Each named move below is a turn or a mirror, shown by a few rows before and after it. Which moves, in which order, take the first row of each later pair to the second? The first pair is answered.
move Z169:
[ 13 -12  12  -3  14   9  -6  -6  -3] -> [13 -8 12 -1 16 12 -2 -5 -2]
[ 7 -8  1 -9  0 -7 -1 -4 14] -> [ 9  3  2 -6  4  0  9 -1 17]
[ -4 -10   3  -9  -9   1 -14 -15  -6] -> [ 4 16  8  1  0 20  8 -3 -1]
[-12 -10   9 -26  -6  -3  12 -10  -5] -> [ -8   7  10 -22   0   8  25  -2   0]
move Z227:
[-3 12  3 -4 -7 14 -2 -7  8] -> [-5 14  0  4 -9 11 -3 -6  7]
[ -1   2   6 -23  -2   9  17  -4   1] -> [ -8   3   0 -18 -13   3   1 -18  -1]
[-12 -13  -7  15  -3 -22  18  32  -6] -> [ -5 -22   7 -11   1 -17  29  27  -1]
move Z914:
[-15  -9  -4 -19  -4  -7  -2 -10  -8] -> [-14 -10  -4 -19  -4  -7  -2 -11  -8]
[ -1  32 -15  27   3  11   2  -1  -7] -> [ -6  20 -20  29   6   1   8  16 -10]
[0 5 1 2 1 6 2 8 5] -> [1 5 0 1 0 6 1 7 5]
Then:
Between the rows of a pair lie 2 to 3 moves.
[ 17   8  21  -4   7  19   9 -12  14] -> [  1  -9   3  10  -7  -6 -24 -23   3] | Z169, Z227
[  2 -17   6  -1  23 -14   1  13 -13] -> [ 8  1 12 -5 28  2 16 13 -6] | Z227, Z169
[17 18  5 12 20 11  7 14  3] -> [  5 -11   1  -4  -1 -10 -32 -16  -5] | Z227, Z169, Z227
[ 7  8  7  1 12 13 16 14  5] -> [ -6 -23  -2   0  -1 -13 -17   0  -3] | Z169, Z227
[-17  -5  -4 -17 -19  -5 -14 -10   1] -> [-15  -1 -16  14  -7 -13  -4  19  -2] | Z227, Z227, Z169
[ -4  14 -13  10  -1  12  -3 -10   4] -> [ -6  -6 -18  17   3  -5  -7   3  -1] | Z227, Z169, Z227
[ -5  14 -13 -13  -6  11  -2 -14   1] -> [-11  -1 -21  -3  -7  -6 -13  -9  -6] | Z227, Z227, Z169
[-18   1 -28  12  -5 -13   7   4  -3] -> [-12 -19 -21  -5   0 -19  10   8  -3] | Z169, Z227, Z169
[-12   1 -11  -3 -16  -2 -16 -25 -17] -> [ -5 -10 -10   8   9  -7  21  27 -15] | Z914, Z227, Z227
[ -7 -26 -17  25   2 -29 -15  20 -13] -> [  6 -18  -5  20  19 -15  16  41  -6] | Z227, Z169
[  5   9   8  -3  -9   6 -15 -19   0] -> [  4  20   3  11  -5   9 -12 -12   1] | Z169, Z227
[  4 -30  -4   2  16 -19  -5   4  16] -> [ 11 -21   9 -19  17   0   7  -5  23] | Z169, Z227, Z169
[ -4 -11   1  11   0  -2  -6  -6  -9] -> [ 0 -5  2 17  7  1  4  3 -8] | Z227, Z169
[ -1  -8   0   9   6 -18  24  17  -6] -> [ -2 -21   5  -8   3 -19  20  10  -6] | Z169, Z227
[ 14  -7   6  24  24  -1 -29   2 -11] -> [ 17 -19  14   8  29  -3 -24   2 -11] | Z169, Z227, Z169
[-18 -12  -8  -4 -15 -17  -7   0   0] -> [-12   9 -10  14  -4  -7  12  18   3] | Z227, Z169
[ 5 -5 -2  4 15 -1 16 24 -1] -> [ -2 -27  -2 -11   2 -14  -6   4  -4] | Z169, Z227, Z227
[-16 -26  16 -21 -11 -14 -16  -6   2] -> [-13  11   1  32   1  -6   2  28   2] | Z227, Z227, Z169
[ -6 -48   8 -16   0 -15  -3   9  -6] -> [13 17 20 -6 11 34 28  7  9] | Z169, Z914
[-12 -10 -29  23   4 -34 -14   5 -14] -> [ 11  -1  12 -41  19   7  29  -2   5] | Z169, Z227, Z227
[ -3 -22   0  -8  -7 -14 -14   0  -1] -> [  4 -17  -1   5   5 -12   3  22   0] | Z227, Z227, Z227
[-19  -9  -8  -5 -16 -14   7   4  -4] -> [-16   5  -8   6  -9  -6  20  15  -3] | Z227, Z169
[ 18   5  -3  29  15 -12  20  25  10] -> [ 18 -34  11 -19   9 -21   8   3  10] | Z227, Z169
[-15 -12   6 -26   2  -4   5  -2   0] -> [-14  19   5 -14   2  14  13  -4   4] | Z227, Z169, Z227
[-3 27 -5  4 -1 15 15  2 -1] -> [ -3  20   2 -14  -5  17  12 -10   1] | Z227, Z227
[-16 -14  -1 -16 -11  -9  -7   0   2] -> [-14  -5   4 -24 -12   1  -2  -6   6] | Z169, Z227, Z169
[-14  11  -7   2 -20   1  41   5 -11] -> [-18  -9 -12   5 -21 -16  30  10 -17] | Z169, Z227, Z227
[-23  -6  -7  -8  -4  -7  40  21  -1] -> [-37  -7 -14  -7 -26 -16   9 -11  -5] | Z227, Z227, Z227
[ 22 -19  20 -21  11   6 -17 -16   9] -> [ 22  26  11  12  11  25  -4 -11  12] | Z227, Z169
[18 11  4 19 22 11 14 23  6] -> [ 17 -23  16 -23   5   0 -15 -15   4] | Z914, Z227, Z169
[-10 -24 -13   4  -7 -27   1  21  -3] -> [  4  -6   6 -19   4   1  32  23   7] | Z169, Z227
[ 6 14 -4 22 11 -3  5 19 -1] -> [  8  -4  -2  15  14 -11   3  26  -4] | Z169, Z227, Z169
[-1 44  4 42  0  5  1  2 -2] -> [  8  -3  15  24  24 -14  22  39  -5] | Z169, Z227, Z227
[-22 -16 -22  11  -2 -29  -8   8   1] -> [-2  7 -1 -7 16  4 35 23 15] | Z169, Z227
